rotation ticks, each row followed by its count of ticks:
The counts run from 0 to 674.
[104 154  88 111 185 145 102 134 132 134 145  99  73 117 112 161 116 165
 132  93  95 115 140 115 133 114 104 107 103 129 102 150 134  90 169 184
 154 132 135 161 149 108 133 159 108 122]	419
[145 162 151 140 129 160 156 119 110 124 159 150 110  98 155 183 100 140
 107 133 126 114 112 131 169 168 135 151 121  91 113 170  97 130 104 163
 149 122 129  74 186 109  97 113 120 103]	662
[128 131 136 128 156 163  88 117 145 142 127 116 115  68 130 114  94 146
 125 145 121 117 134 119 125 152 115 111 120 151 113 224  92 117 140 123
 155 180  84  98 137 101 139 102 135 158]	168
[166 168 150 132 157 128 151 109 104 104 123 144  82  90 140 114 111  81
 111 144 128 190 127 104 128 154 100  98 144  98  98 168 100 137 134 139
 171 139 104  95 170 125 110  90 131 126]	280
[132 179 148 130 130 138 142 156 145 145 148 107  78  92 150 109  96 172
 124 136  93 102 125 109 151 167 114 121 150 134 118 194  83 123 143 178
 157 162 133  96 146 114 156 109 128 115]	129
[137 153 134 147 168 144 141 163 147 175 155 132 105 101 149 113  99 146
 106 114  81 152 109  92 135 176 134  91 126 113 108 192 137 130 149 152
 160 183 110 129 152 118 142 110 125 142]	475
[138 170 154 128 129 159 145 126 131 141 159 106 114  90 152 133  90 160
 135 141 110 120 130 119 152 193 140 144 154 104 119 178  94 114 136 170
 164 151 140  78 172 101 121  85 128 113]	128
[103 183 110 140 171 117 128  75  75 105 128 109  75 127 142 158 105 135
 170 131 126 152 160 122  99  98  98 108  96 109  97 148 115 114 139 156
 177 119 136 109 150 112 111 136 109 130]	284
[108 186 125 121 169 143 151  86  84 100 133 117 109 114 165 164  98 125
 162  96 129 148 160 160 159 116 136 104 116 103  80 168 126 135 116 147
 167 103 136 109 138 110 132 132  84 110]	232
[101 153 115  97 205 165 115  91 146  95  98 124  99  96 140 118  91 153
 145 122 126 133 137 137 133 142 130 107 116 117 104 157  82  93 161 136
 177 131  81 140 162 105 148 132 117 107]	170
[135 142 134 117 167 158  97  98 127 117 106 131 112 112 149  95  82 127
 153 135 117 149 120 173 145 148 134 113 132 128 104 215  86 122 124 116
 167 179  94  84 141 108 119 111 140 105]	500
[142 153 144 151 130 146 140  99  96 125 143 128 125  91 142 176 100 136
 134 162 124 146 127  86 131 165 115 152 117 110 132 167  97 108 110 150
 165 128 117  69 191  88  82 109 111 129]	338
[151 163 133 128 175 145 103 125 124 107 123  85  96  74 149 119 100 116
 117 109 120 140 157 113 105 123  69 120 157 165  88 197 119 117 163 144
 164 119 107 111 127 130 139 161  97 143]	183
[ 82 139 103 148 171 146 124  91 109 150 125 146 133 115 137 176  98 153
 158 140 109 141 147 136 127 112 137 112  65 127 135 197 124 133  95 115
 158 167 103 102 136  82 124 124 101 152]	540
[119 139 125 123 191 172 121  88 129  90 112 134  97  95 149 184  82 137
 120 123 143 122 130 159 129 165 123 150  95  96 119 162  96 106 147 137
 141 104  99 117 184 129  93 142 132  97]	118
[145 130 121 149 141 181 112 142 121 174 173 111 140 103 141 196  89 141
 113 103 112 120 131 104 145 160 123 145 113 139 123 189 139 104 122 164
 134 125 132  98 165  98  91 153  98 144]	413
[127 176 122 102 136 103 143 129 112 118 145 130  86  96 112 159 126 131
 127 163 109 132 139 123 162 113 110 122 117 105 141 199  99 149 114 160
 148 186 123  68 135 107 143  70 137 118]	325
[ 85 159  99 123 196 153 139 128 145 128 140 136 107 101 146 187 106 175
 116  98  88 104 144 139 138 118 124 128  88 122 124 166 132 144 147 156
 133 138 122 144 137 113 159 167  90 125]	156
[149 158 125 128 125 137 150 146 103 143 187 147 114 106 121 190 134 122
  92 126 102 149 118  96 180 123 117 127 108  98 129 168 135 143 107 185
 139 158 141  86 161  98 122 104  90 123]	45
[122 168 162 153 135 165 162 129 143 133 162 163 100  87 173 168  97 171
 106 124 111  91 110 128 161 166 131 144 113 100 116 182  96 137 117 162
 139 133 133 102 168 111 140 123 107 115]	120
[157 166 136 154 137 117 145 123  83 131 140 130 124 111 149 181  92  91
 134 134 124 158 152 140 132 149  99 146 125 135 118 204 129 151  98 144
 140 123 119  59 139 134  88 127 114 127]	294
[138 166 112 151 162 101 137 155 127 126 140 139  63  80 112 159 130 114
  89 143  96 145 127  81 108 100  64 113 109 140 142 188 132 147 148 163
 142 162 112 108 136 133 136 132 114 156]	318
[130 139 113 156 150 114 105 153 121 161 105 129  89 127 103 121  96 127
 146 154  89 165 106 121 128 130  98 117 111 156 134 207 107 104 125 146
 157 187  99  96 150 113  90 132 140 124]	304
[105 167  86 107 202 139 102 115 136 125 138  89  98 107 121 168 104 165
 135 105  86 132 162 121 106 123 111 132 114 128 130 158 130 102 180 181
 162 135 131 143 146 116 136 154  98 115]	148
[116 142 127 156 157 168 123 125 125 135 124 106  94  93 138 157  82 159
 133 120 135 119 127  84 109 151  99 128 119 135  98 154 105  63 148 153
 154  93 108 132 182 102 107 170 102 131]	397
[152 154 106 133 165 109 126 151 122 123 143 125  55  84 106 168 125 100
  88 130 116 146 133  82 121 100  60  98 115 134 113 175 135 129 150 168
 137 142 106 117 145 134 124 131 113 149]	47
[107 154  86 116 190 122 147 136 108 131  93 129 106 139 106 142  99 134
 157 125 101 181 122 121 146 122 116  94 103 117 119 147 118  88 135 151
 165 131  87 139 169 100 116 146  99  81]	577
[129 164 115 122 177 128 171 113 106 113 138 157 116 110 137 190 120 118
 105 126  97 180 124 111 146 141 116 136 107  74 147 129 130 137 131 169
 151 122 112 113 186 116  94 125  93  91]	315
[189 146 126 133 144 127 143 151 101 129 143 119 102  99 118 165 105  70
 101 130 131 179 130 102 143 163  78 125 138 123 114 188 131 116 129 152
 131 113  98  90 169 134  72 118 128 118]	626
[134 162 130 145 157 141 151 126 111 131 131 101  86 110 138 159  82 152
 144 138 131 134 138  88 111 186 107 133 123 108 108 145  99  83 154 170
 160  87 115 121 195 114  84 135 135 118]	669
[ 97 160  99 154 148 122 117 119 110 127 123 104  65 133 133 174  93 165
 164 129 128  99 139 119 112 116  92 120  88 136 100 175 102  85 140 167
 148 113 131 123 162 115 101 165 130 131]	73
[114 132 104 111 182 143  95 111 131 102 104 117  79  87  95 151 104 138
 119 144 145 137 133  94 117 130  86 121  99 128 116 170  95  76 163 142
 149 127  73 135 175 105 111 134 137 131]	380
[124 144  96 122 199 161  94 103 111 124 125  99 119 137 140 172  80 125
 151  93 123 148 155 185 130 151 128 135 111 126 101 185 139 112 142 136
 140 124 121 122 146 131  89 160 127 108]	464
[149 133 108 105 157 144  96 147 138 143 133 121 101 118  97 142  98 127
 116 138 103 141 107 141 171 168 117 124 113 123 126 205 104 101 134 157
 133 182 103  93 154 112  97 103 166  97]	93
[139 152 122  88 133 134 103 120 123  95 138 108  96  75 120 176 113 125
 117 136 148  89 150 149 171 115  93 130 117 134 110 217  98 133 114 144
 121 152 114  72 130 118 137 102 137 129]	386
